These points lie on a tree of bent strands in 27 dimensions: the strands fork, and no path loops back.
pep: [-34 -32   8   6 -24  34   7   1  13  14 -17   7 -24  33  -3  10  -2   6
  11 -13  10   1  -2  20  -6  10 -14]
bedaf: [-10  18  -5  40 -37 -14 -27  11   5   0  32  37  15  -7  -3 -19   4 -15
  -8  -1  17   5  13 -14  -2  -5 -10]
neki: [-13   9  16  62 -43 -17 -35  36   6  10  16  56   8 -15  18 -13  11  -5
 -22 -16  18  15 -19  -9 -26  -7 -20]
guk: [-30 -26   9  16 -26  26   1   5  11  15 -12  15 -20  26   1   5   1   5
   6 -13  11   3  -4  17  -7   7 -14]
Kif: [-13  17 -31   1 -25 -21 -12 -12 -15 -17  45   7  25  23 -36  -6 -15 -34
  11  24  13  -9  54 -21  35  -4  -7]
Zab: [-11  18 -24  16 -31 -17 -16  -5  -7 -11  42  15  22  10 -25 -13  -8 -28
   6  17  13  -6  40 -17  23  -4  -6]
pem: [ -5  17  -5 -52  40  18  22 -18 -29  10 -43 -38  -9 -14  33  15  17  15
   4  30  -6 -11 -19   1  18 -27  16]
Dapav: [ 47   5  -9 -17  30 -23   2   7  13  -5  21 -26  17  -5   2 -18  21  -5
 -15 -18 -26   3 -34  -9 -11  17  15]
tamig: [-48 -64  -2 -40 -10  61  35 -10  22   3 -45 -21 -43  62 -23  29  -8  10
  30  -6   7  -8  14  32  -4  18 -15]
pifof: [-11  17   1  46 -39 -14 -30  17   6   3  28  44  14 -10   3 -18   6 -12
 -12  -6  19   9   4 -13  -9  -5 -12]
nivo: [  8   5  11  41 -23 -17 -22  31   8  -5  16  35  11 -12  12 -19  16 -11
 -18 -16   5  13 -21 -11 -19  -5  -7]
vakis: [-10  19 -13  31 -35 -14 -23   4   1  -4  36  28  18  -2 -11 -18   1 -20
  -2   6  16   0  24 -15   8  -5  -7]
guta: [ 56   5   5  -9  44 -20   7 -10   6 -17   7 -18  11 -26  -8 -16 -12   7
 -10 -19 -16   0 -13  -8 -14  20  17]
fiz: [-12  17 -32  -1 -25 -21 -11 -12 -15 -17  45   6  26  24 -37  -5 -16 -35
  12  25  13  -9  56 -21  36  -3  -8]
Nat: [-43 -50   3 -22 -15  50  23  -6  19   8 -31 -10 -36  50 -13  22  -7   9
  22  -9   8  -4   7  28  -4  15 -15]
Dem: [-17  21  -5 -56  38  19  29 -21 -31  13 -49 -46  -9 -12  33  18  15  18
   8  31   3  -9 -16   2  28 -32  16]
liva: [-12  16 -37 -20 -18 -27  -7 -21 -24 -24  48  -2  28  38 -49   5 -26 -40
  16  31  13 -10  72 -26  47  -1 -10]
beza: [-14  11  14  62 -44 -16 -37  35   6  10  17  56   8 -16  16 -13  10  -6
 -22 -15  19  15 -17 -10 -24  -7 -20]
taz: [ 58  -9  19   1  55 -12  12 -22   6 -18  -7  -2   4 -45 -22  -1 -49  29
   7 -13 -21   2  10   2 -12  18  26]
nov: [-18   2  15  56 -42  -8 -28  28   7  13   8  49   2  -7  14 -10  10  -3
 -17 -15  17  12 -15  -3 -22  -4 -19]
bes: [  2  15  -5 -50  41  15  18 -15 -27   8 -40 -34 -10 -15  32  15  18  13
   2  29 -11 -12 -20   1  12 -24  17]
pak: [-10  17  -5  40 -37 -14 -28  11   5   0  31  37  16  -7  -2 -18   4 -15
  -7  -1  18   5  13 -14  -1  -5 -10]
Gane: [ 26   2   6  19  -3 -18 -13  23   7 -10  17  12  14  -9   7 -18  18 -12
 -17 -17  -8   8 -23  -9 -15   1   4]
dazo: [ 12   4  10  36 -19 -18 -20  30   8  -7  17  31  13 -12  11 -19  16 -12
 -19 -16   2  11 -21 -10 -18  -4  -5]
safu: [ 36   9  -4 -27  31 -20  11   2   5   1  11 -40  11  -6   7  -8  21  -6
 -12  -7 -21   2 -26  -1  -5  13  11]
rig: [-10  17  -5 -53  39  19  25 -20 -30  11 -45 -40  -9 -13  33  15  16  16
   5  31  -2 -10 -19   1  23 -29  17]
Nok: [ 37   9  -4 -27  31 -20  11   2   5   1  12 -40  12  -6   6  -8  20  -6
 -12  -7 -21   2 -26  -1  -5  13  12]
ralu: [-47 -64  -2 -40 -10  61  35 -10  21   3 -44 -21 -43  61 -22  29  -8  10
  29  -7   7  -8  15  32  -4  19 -15]
nize: [-19  -2  14  50 -40  -2 -24  24   7  14   4  44  -2  -2  12  -8   9  -2
 -13 -15  16  10 -13   0 -19  -2 -18]
repuf: [ 25  12  -3 -41  41   0   8   5 -16  -1 -21 -41 -13 -10  28  24  19   9
   0  21 -27 -14 -14  11  -4  -4   9]
Kep: [-43 -52   1 -25 -14  53  25  -7  19   7 -33 -13 -37  52 -14  23  -8   9
  23  -9   8  -4   8  28  -4  16 -15]
Ridaf: [-12  17 -33  -5 -24 -23 -10 -15 -18 -20  47   3  26  27 -40  -2 -18 -36
  13  27  13 -10  61 -22  38  -3  -8]
Mupuz: [-12  16 -36 -12 -21 -25  -9 -18 -21 -21  48   0  27  33 -45   2 -23 -38
  14  29  13  -9  66 -24  43  -2  -9]
kem: [ 29  13   0 -39  38  -7   8  10 -10  -1 -12 -47 -11  -8  23  24  21   7
  -1  16 -27 -12 -11  13  -5   3   7]
Goko: [  0   6  14  49 -31 -17 -27  34   8  -1  16  43  10 -13  15 -18  14  -9
 -20 -16  11  14 -20 -10 -20  -6 -13]
Nudom: [ 58   1  12  -4  50 -17   9 -15   5 -18   2 -11  10 -34 -12 -12 -26  15
  -4 -18 -15   0  -5  -6 -15  20  20]
zel: [-42 -49   2 -20 -16  50  22  -5  18   9 -29  -9 -35  49 -13  21  -7   9
  21 -10   8  -4   6  27  -4  14 -15]
Kator: [ -7  17  -5 -52  40  18  22 -19 -29  10 -43 -38  -9 -14  32  15  17  15
   4  31  -5 -11 -19   1  19 -27  16]
mok: [ 43 -15  24  12  43  -4  19 -48  14 -19 -17   7 -14 -65 -35  12 -77  56
  12  -4 -47   6  38  15  -4   7  36]
Fale: [ 58   1  11  -6  49 -18   8 -14   5 -18   2 -12  11 -33 -12 -12 -24  13
  -5 -18 -14   0  -6  -6 -14  20  19]
Nono: [-21  22  -5 -57  38  19  31 -21 -32  13 -51 -49  -9 -11  32  20  14  18
  10  30   5  -8 -15   2  31 -33  17]
dak: [-33 -31   8   9 -24  31   6   1  13  14 -16   9 -24  31  -2   9  -1   6
   9 -12  10   1  -2  20  -7   9 -14]
Nutog: [ -8   8  15  58 -38 -17 -32  36   7   5  16  52   9 -15  17 -15  12  -7
 -21 -16  15  15 -20 -10 -24  -6 -18]
paze: [-11  16   3  48 -39 -14 -30  19   7   4  26  45  13 -11   5 -17   7 -11
 -13  -7  19  10   2 -13 -11  -5 -13]
mefi: [-11  16   3  47 -39 -14 -31  19   6   4  27  45  13 -11   4 -17   7 -11
 -13  -8  19  10   2 -13 -11  -5 -13]
guvid: [-13  16 -36 -12 -21 -25  -8 -18 -21 -22  48   0  27  34 -46   2 -23 -39
  15  29  13  -9  66 -25  43  -2  -9]
kimif: [-28 -21  10  23 -30  21  -4   8  11  15 -10  20 -16  21   3   3   3   3
   4 -13  11   3  -6  14 -10   5 -15]
Rim: [ 51   7  -4 -15  37 -23   5  -3   9 -12  15 -24  14 -15  -4 -19   7   0
 -15 -19 -22   1 -24 -10 -13  20  15]
zet: [-15  20  -5 -55  39  19  28 -21 -31  13 -48 -44  -9 -12  32  17  15  17
   7  31   1  -9 -17   0  26 -31  16]
rina: [ 23   3   7  23  -8 -19 -15  25   8 -11  17  18  14  -9   7 -18  19 -13
 -17 -16  -5   9 -22  -9 -15  -1   2]
fonef: [ 59  -7  18   0  55 -13  12 -21   5 -18  -5  -4   6 -43 -20  -4 -44  25
   5 -14 -18   1   6   0 -14  19  24]
Zag: [-11  19 -19  24 -33 -14 -20   0  -2  -7  39  22  20   3 -17 -17  -2 -23
   2  11  15  -3  31 -16  16  -5  -6]
Zetud: [ -9  17  -5 -54  40  18  24 -20 -29  12 -46 -40 -10 -13  33  15  17  16
   6  31  -3 -10 -19   1  22 -29  17]
kemop: [-42 -48   2 -19 -16  49  22  -4  18   9 -29  -9 -34  48 -13  21  -7   9
  21 -10   7  -3   6  27  -4  15 -15]
tipog: [-23 -10  12  39 -36   7 -15  16   8  15  -2  34  -8   8   8  -4   7   0
  -6 -15  14   7 -10   7 -15   1 -16]
Pegev: [  6   5  12  42 -25 -17 -24  32   8  -5  16  37  11 -12  13 -19  16 -11
 -19 -16   6  13 -21 -11 -19  -5  -9]
kovu: [-35 -34   7   3 -22  36   9   0  14  13 -18   5 -25  35  -3  11  -3   7
  12 -12   9   0  -1  21  -6  10 -14]
Nev: [-39 -41   5  -9 -18  43  16  -3  16  11 -23  -3 -31  43  -8  16  -5   8
  17 -11   9  -1   3  24  -5  12 -14]
buk: [-16   9  15  63 -44 -15 -35  35   6  12  14  57   7 -15  17 -12  10  -5
 -22 -15  19  15 -17  -8 -26  -7 -20]
Gigo: [-22  23  -6 -57  38  20  32 -21 -32  13 -52 -50 -10 -10  32  23  14  19
  11  30   6  -9 -14   2  33 -34  16]
Kugig: [ 36   9  -4 -27  31 -20  11   2   4   1  12 -40  12  -6   6  -8  21  -6
 -13  -7 -21   1 -25  -1  -5  13  12]
duz: [ 40   3  -4  -4  19 -22  -3  12  10  -7  19 -12  16  -6   3 -17  20  -7
 -16 -17 -21   5 -29  -8 -13  11  12]
Bedum: [-28 -21  11  24 -29  20  -6   8  10  16  -9  21 -16  20   3   1   3   3
   2 -15  11   3  -7  14 -10   5 -14]
rusu: [-34 -33   8   5 -23  34   8   1  13  14 -17   7 -25  34  -3  10  -2   6
  11 -13  10   0  -2  21  -6  10 -13]
sot: [-12  18 -28   8 -28 -19 -14  -9 -11 -15  44  10  24  17 -31  -9 -11 -31
   9  21  13  -8  49 -18  29  -4  -7]
Sufa: [-10  19  -9  35 -36 -14 -24   7   3  -3  34  32  17  -5  -7 -19   3 -18
  -5   3  16   2  19 -15   4  -5  -8]
vof: [-28 -23  10  21 -29  22  -3   6  10  15 -11  19 -17  22   2   3   2   3
   3 -14  12   3  -6  15  -9   5 -14]
Mirak: [ 40   4  -4  -4  18 -22  -3  12  10  -7  19 -13  16  -6   2 -17  20  -9
 -15 -18 -21   4 -29  -8 -12  11  12]
Lum: [ 35  10  -3 -29  30 -20  12   2   4   2  10 -43  10  -6   8  -6  21  -6
 -12  -4 -21   1 -23   0  -4  11  10]
Komoz: [ 52 -14  23   8  52  -7  15 -35  10 -17 -13   5  -6 -56 -30   8 -66  44
  12  -7 -34   4  25  10  -9  13  32]
getir: [ 50 -15  23   8  51  -7  16 -37  11 -17 -14   5  -7 -58 -31   9 -69  45
  12  -7 -36   4  27  11  -7  12  33]
fugu: [  8  14  -4 -48  42  14  15 -11 -26   5 -36 -34 -11 -14  33  18  18  12
   2  28 -16 -13 -20   3   8 -19  15]
fogik: [-16   7  15  61 -44 -13 -33  33   6  12  12  54   5 -12  16 -12  10  -4
 -20 -15  18  13 -16  -7 -25  -6 -20]
metaz: [ 31  12   0 -35  31 -16  12   8  -2   2   1 -51   0  -7  15  10  21  -1
  -7   5 -21  -5 -14   9  -4   9   5]
ruze: [ 24  13  -2 -42  41   0   7   5 -16  -1 -21 -41 -13 -11  28  24  20   9
   0  21 -26 -14 -14  11  -4  -4   9]
moki: [-30  28  -8 -61  39  19  36 -18 -34   9 -59 -60 -11  -6  30  36  12  23
  16  27   8  -8  -8   7  38 -37  16]
tivin: [ 53 -14  23   7  52  -7  15 -33  10 -17 -12   4  -4 -55 -29   7 -65  42
  12  -7 -32   4  23   9  -9  14  31]
mobe: [ 41   8  -8 -23  32 -22   8   3   9  -2  16 -34  16  -5   3 -14  21  -7
 -14 -13 -24   3 -32  -6  -7  15  14]
feva: [-12  18 -24  15 -31 -17 -16  -5  -7 -11  41  14  22  11 -25 -12  -8 -28
   6  17  14  -7  41 -18  24  -5  -6]
valeg: [-31 -27   9  15 -26  27   2   5  12  15 -13  14 -20  27   0   6   1   5
   7 -13  11   2  -4  17  -8   8 -14]

Start at the first point of each line and follow the strands to each of the others. Where do the paths split? Write each fork as brackets around the two groups it separates, the group with the point that comes earlier in the line first. The first line is answered.
dak metaz fonef Kep pifof
(((metaz fonef) pifof) Kep)
fonef fugu Kif Komoz ralu
((fugu (Kif ralu)) Komoz)
feva Komoz ralu liva pem
(((Komoz pem) ralu) liva)
Ridaf nize liva moki taz
((nize (moki taz)) liva)
zel tivin Kif tamig moki
(((tivin moki) Kif) tamig)
Gane kimif liva guta pem
((kimif liva) (guta pem))
guk pep pifof repuf taz
(pep (pifof (repuf taz)))
rina vof Kif guta rig
((vof Kif) (guta rig))
pep Rim Mupuz rig Kep
(((Rim rig) Mupuz) Kep)
Nono moki fiz fonef Nev
(moki ((fiz Nev) fonef))
pem Nono Rim ralu guvid
(Nono (Rim (ralu guvid)))
